Each row is where one point has got to under a steady rotation. How many steps took it there?
The counts run from 0 to 248.
[ 14  -9  11   3 -13  -4   4 -13 -10  -7   4  33  19 -19 -26 -13 -10   6
   6   1   4  20 -12   4  18  13   5  15   8  24  15   5 -18 -12  -3 -11
 -18   7   3  -3 -23 -11  15   8   1   9  -2]	134
[ 10 -11  18  -4  -4   6  11  -8  -8  -3  11  31  22 -14   2  -4 -17 -10
  17  -1  12  -6   3  -9  14  12  23   3  -2 -14  18  27 -18  10 -25 -21
   4   1   8  11   7  -1   5   1  17   3   5]	235
[ 20 -18  -1  -8  -1 -13  -7 -11  -3 -12   9   3   8 -14 -14 -18   0  -6
  -7  16  10   5 -23 -13  12  12  14 -21 -14 -19  -5 -17   0  26  -9 -11
 -24  17  -1  -3   1 -10  16   6  -4  25   5]	148
[  4 -14   4   6  -6  10  13  -5 -13  21   4  37  12 -21 -12   1 -16  11
  10   5   2  18 -23  -2  10   3 -13   0  13  11  13   8 -13   4 -17 -24
 -11  22   7 -12 -14  -3   7  15   8   7   2]	245
[  9 -15   9   1  -8  -8  -8  -1 -21   9  -3  24   6 -20 -20 -13  -3   0
  -5   3   1  29 -16   6  18  18  -4  -1   5  19  13  -8 -13  -3 -13 -27
 -17  18  -3  -2 -11 -11  11   8 -11  17 -10]	138
[  0 -17  10   0   3 -20   7 -10   2   5   7  21  11  -9 -25   0  -2   3
  20  15  13   8 -19  -6  18  14   3  22   4  19  18  12 -36  10 -22  -8
  -4   7  -1   3   2  -4   8  -6  10  14   5]	94
[  0 -14   5   9   8 -13  16  -5 -18   8  15  31  -2 -23 -11   9 -10   7
  21  17   2   8 -13 -14   3  10  -7  23  11   1  24  11 -15   2 -17 -16
 -19   6  -2   6  -3  -3  13  -6   3  -6  -4]	55
[ 15 -12   0  -1  -2 -13  -6   1  -5 -18   7   6  16 -19 -30  -6  -1 -10
  -5  17   8  20  -6   4  18  25  18  14  -3   2  11  -9 -16 -10  -5 -20
 -25   1   8   5  -2 -18  16  -3 -11  12 -16]	28
[ 20 -24  12   0   6  -6  -3 -12 -22   7   8  36   5 -16  13 -20 -18  -9
  10   2   2  -2 -18  -8   1   5   0 -27   5 -21  13   3  -2  15  -5 -12
  -8  18   1   8 -12   0   4   6   9   8  16]	8
[  2 -23   0  -7 -12 -14  -1  11   2  -2  10  13  13 -16 -36  -5  -8   1
   4   1   2  14  -9 -13  10  24  -2  12  -7  14   8   2 -21   9 -18 -28
 -26   7   4   7  -1  -4   6   5  -6  14 -18]	64
[ 17 -29  18 -16 -12   5   4  -9 -14   5   8  16  10 -16  -1 -10 -16  -8
   5   5   6   3 -19  -2   9  -5  14 -22  -9 -17  -1   0   7  11  -7 -30
 -24  19  12   9 -15  -3  -1  11  -3   6   6]	3
[ 22 -17  -4   2   7   7   7 -17   8  -4  19  18  24 -15   1  -4 -18  -5
   8  11  11 -11 -17 -10   1   8  19 -21   0 -32  10   5   0  22  -7  -8
 -14  12  16   1   3  -4  10  11  17   9   9]	43
[ 13 -18   3  -5  -1  -9 -13   8 -18  -5   6   8  11 -16 -14  -4  -1 -17
  -7  10   6  22  -4   7  18  29  16  -2  -6  -7  14 -10 -10   2 -16 -34
 -15   8   7   9   9 -14   8  -1 -11  15 -18]	31
[  6 -12   9  -9   2 -14   6   7 -15 -12  14  14   4 -14   3  -1  -2 -18
  10  12  14  -2   0 -21  16  18  19   2 -15 -34   6   7 -12  20 -30 -17
  -4   0   2  10  20  -7  11  -9   6  11  -1]	228
[ 14  -5   6   4 -10  -5  -7  -3 -20  -5  -2  35  13 -20 -16 -16  -8   0
  -3  -2   1  28  -9   8  19  20   0   4  10  19  19  -1 -18 -11  -7 -19
 -12  10   2  -3 -18 -12  15   9  -3  13  -9]	136
[ 17 -20  19 -14 -13  11  -2  -4 -25   4   4  20   9 -20   5 -13 -16 -13
  -1  -2   5  11  -7   1  13   6  18 -21  -8 -20   6   1   6   5 -14 -37
 -16  16   6  10  -8  -6   3   8  -4   5  -2]	1
[  6 -17  20  -4  -8  11  14 -14  -4  13   9  28  21 -13  -1   0 -16  -2
  18  -1  11  -3  -8  -6  13   4  17   7  -2  -2  18  26 -17  11 -29 -27
   0   9   5   8   4   1   3   3  14   2   5]	237
[ 13  -3 -12   7  -2   1  -7  -1  -9  -8  13  17   7 -23  -6 -15 -11   6
 -12   2  -6  11  -5 -19   2  28   4 -13  -2 -19  13 -13   0  18 -17 -21
 -25  13  -5  -7  11  -6  22  11  -4  15 -15]	182
[ 12  -7 -15  20   9  -2  -6   4  -5  10   5  25  20 -21 -12  -7  -3   1
 -10   6   2  21 -19   1  10  19  -8  -2  17   3  18  -4 -15   7 -16 -18
  -9  21  -1 -12   6 -12  19   8  -1  21  -6]	213
[ 10 -10  19  -2  -7  -9  17 -29  -4  -9  15  35  11 -15 -11 -11 -15   9
  21   2   8  -7 -10 -19  11   1  14  16  -2   2  13  18 -17   8 -13   3
 -11   0  -2   5 -15  -1  14   1  15  -1  17]	126
[  8  -7  -2  15  11  -5  18 -11 -13  -6  21  38   9 -24   0   4 -14   4
  20  13   4  -1  -8 -14   4  13   0  15  16 -16  23  13 -12  -2  -9  -3
 -13   2   5   0  -7  -5  19  -1  13  -7   5]	52
[  5 -12  10   9  13 -26   8  -4 -13   0   8  36   6 -15  -5  -3  -3  -8
  22  11  12   4 -11  -7  17  16  -2  16  10  -2  22  14 -30   4 -18   0
   7   1  -2   4   0  -6  10  -8  14  12  11]	91
[ 17 -19  -1  -7 -11   8  -1   5  10  -3  10   9  30 -20 -22 -17  -7  -5
 -13  -5   7   6 -13 -14  13   8  10  -9 -10 -14  -7   3   1  20 -18 -28
 -24  17   4   0   3  -7  10  14 -10  23  -5]	72
[  3 -15   3   2  -2 -19  -1  13 -20  -5  10  29   5 -20 -21  -4  -9   1
  11   1  -1  17   0 -10   8  31  -7  17   4   9  22   5 -27  -2 -18 -21
 -16   1   1   9  -2  -4   7  -2  -1   8 -18]	61
[ 10 -17 -12   1  -7  -2  -5  -9   4   2  13  10  11 -14 -25  -9 -15  14
  -2   9  -4  13 -19 -10  -2  27  -1 -13  -2   7  13 -14 -12  18 -12 -21
 -31  20   5  -9   1  -4  10  16   1  18 -15]	178
[ 16 -10  -6  -1  -4   0   9  -7  -3 -14  18   6   9 -24 -15 -11  -7   7
  -9  12   1   1 -14 -27   3   8  12  -1  -9 -29  -2  -8  10  18 -12 -18
 -39  14  -3   1   4  -9  23   4  -9   5  -4]	186
[  7 -13  21  -5  -7 -10  16 -28  -7  -2  13  31   7 -14 -11 -11 -13   8
  22   8   8 -10 -12 -19  11   0  13  13  -4  -1  13  17 -17  12 -15  -3
 -13   5  -5   9  -9   4  11  -1  13   2  18]	125
[ 17 -32  13  -1   4 -14   1  -8   8  -4  12  32  26 -15 -18  -8 -18  -8
  20  -1   9  -6 -13  -4   9   6   7   7   6   5  15  21 -22   0  -6  -9
 -10   3  13  17 -13  -3  -2   0   8   9  10]	202
[  9  -8   6 -12  -8  -2   8   3 -26  -5   8  21  -1 -17  14  -8  -7 -10
   4   9   9   7 -10 -15  14  10   8 -23  -9 -40  -2  -7   2  22 -21 -18
 -10  10   6  -3   1  -8  14   9   7  11   0]	114
[ 18 -12  -3  -4  -2 -13 -18   2 -17  -9   0  18   5 -16  -6 -22  -2  -9
 -14   3   3  22 -14  -3  13  27   1 -22  -4 -11   4 -19  -7  12 -10 -19
 -16  16  -1  -5  -2 -14  14   8  -7  28  -6]	144
[ 12 -13  -4  -5 -10  -2 -12  16  -2  -9   8  19  24 -19 -18 -19 -10  -6
  -9 -15  -1  16   1 -10  13  31   2  -4  -7  -4   7   0 -15  12 -21 -29
 -15   6   3   4   7  -6  10  11  -7  21 -18]	68
[  8 -11   9   6  11 -26   9  -4 -10  -7  10  38   9 -14  -6  -1  -5 -10
  23  12  12   1 -13  -8  18  13   0  14  10  -6  17  14 -29   3 -13   7
   4  -1   3   5  -5  -8  13  -8  16  11  15]	90
[ 20 -25   0  -1   4   7   7 -14   8   0  19  12  21 -14   1  -3 -18  -5
   7  13  11 -11 -19 -11   2   7  20 -23  -4 -29   7   3   1  24 -10 -15
 -14  15  16   2   6  -2   5  10  12  12   8]	42
